(in the rows, 128 means zero)
A single turn carries every row of the set below to another of its rows. Some are shown first; where does it send the rows asked next?
J_130: [174,156,121,110,132,145,130,107,133,111,170,117,152,87,112,149,118,127,142,162,175,125,170,150,154]
J_792: [153,117,180,114,137,116,199,127,135,122,157,140,139,92,118,126,105,154,154,109,137,132,170,179,126]
J_255: [161,136,103,105,131,134,128,107,120,148,176,119,137,104,114,131,133,132,150,148,154,121,151,154,172]
J_599: [150,109,186,113,147,120,196,121,137,123,158,139,140,88,120,128,103,147,151,112,133,135,178,182,133]
J_457: [150,116,182,116,140,114,189,120,138,124,158,136,133,91,116,125,99,154,158,107,122,124,164,173,127]
J_875: [139,113,175,121,142,121,194,130,141,118,150,137,150,92,120,130,108,151,154,115,132,127,152,175,121]
J_703: [176,160,136,113,146,133,117,92,150,121,166,148,152,82,119,144,121,131,145,152,174,128,178,148,150]
J_45: [188,143,148,132,176,146,125,86,141,135,166,133,143,101,112,153,132,128,143,121,170,127,186,125,145]
J_767: [157,117,185,111,142,119,193,122,143,123,170,134,133,92,119,123,97,150,148,108,131,124,177,186,130]
J_918: [168,139,111,100,128,146,142,100,127,158,182,120,149,105,109,132,145,138,129,132,169,117,152,153,171]
J_487: [152,114,178,123,144,124,199,128,132,119,156,134,152,98,116,131,108,158,155,106,133,119,159,169,118]
J_388: [181,145,137,119,176,153,133,97,133,134,172,122,130,82,107,171,117,111,133,129,165,126,172,129,156]
J_638: [149,114,182,122,144,120,202,123,139,126,156,142,137,92,117,125,106,146,153,108,130,133,170,174,125]
J_506: [175,158,126,99,147,139,124,106,133,120,167,129,137,70,114,166,111,126,140,147,174,128,161,145,161]
J_67: [151,113,188,113,143,116,188,123,140,118,153,131,133,90,119,131,100,153,154,103,129,130,166,174,127]
J_987: [147,107,179,117,155,126,196,119,138,124,174,139,154,90,118,123,103,143,147,121,128,118,176,189,131]
J_887: [163,145,116,103,134,122,114,105,142,151,167,147,134,99,126,130,138,141,148,136,168,130,153,159,166]
J_306: [164,149,126,97,126,146,132,97,137,123,158,119,164,83,111,152,135,137,132,149,179,127,155,146,163]
J_312: [149,101,179,112,152,125,195,126,137,128,171,130,150,98,123,125,107,150,144,112,137,124,173,194,136]
J_406: [151,110,181,114,143,117,199,120,132,131,164,141,139,92,118,122,105,151,155,110,128,129,176,182,133]
J_779: [178,131,140,127,170,158,130,94,130,121,163,102,147,98,108,162,126,116,139,139,165,131,179,131,154]
J_152: [171,149,108,95,138,133,128,114,124,151,182,130,123,89,116,149,122,133,141,132,166,123,148,155,173]
J_839: [167,129,115,132,159,155,142,110,130,155,172,108,124,120,108,143,141,113,137,124,156,127,155,135,155]
J_619: [150,114,185,116,147,121,193,123,147,128,166,136,130,92,119,122,99,142,147,109,127,127,174,185,130]
J_701: [168,139,142,118,160,164,141,86,145,131,165,117,160,87,103,155,135,111,121,143,171,127,173,134,156]
J_94: [177,134,126,125,162,139,127,104,139,166,173,133,123,122,119,136,147,134,140,105,168,130,162,140,157]
J_431: [166,133,126,126,155,157,148,90,128,158,168,115,146,109,98,145,148,124,132,119,157,118,152,120,156]
J_398: [176,140,117,118,164,146,137,107,122,160,177,123,115,101,108,156,129,122,139,112,156,122,150,130,162]

J_703 turns into J_887
J_312 turns into J_487
J_388 turns into J_506
And these:
J_701 turns into J_306
J_599 turns into J_792
J_67 turns into J_767
J_839 turns into J_779

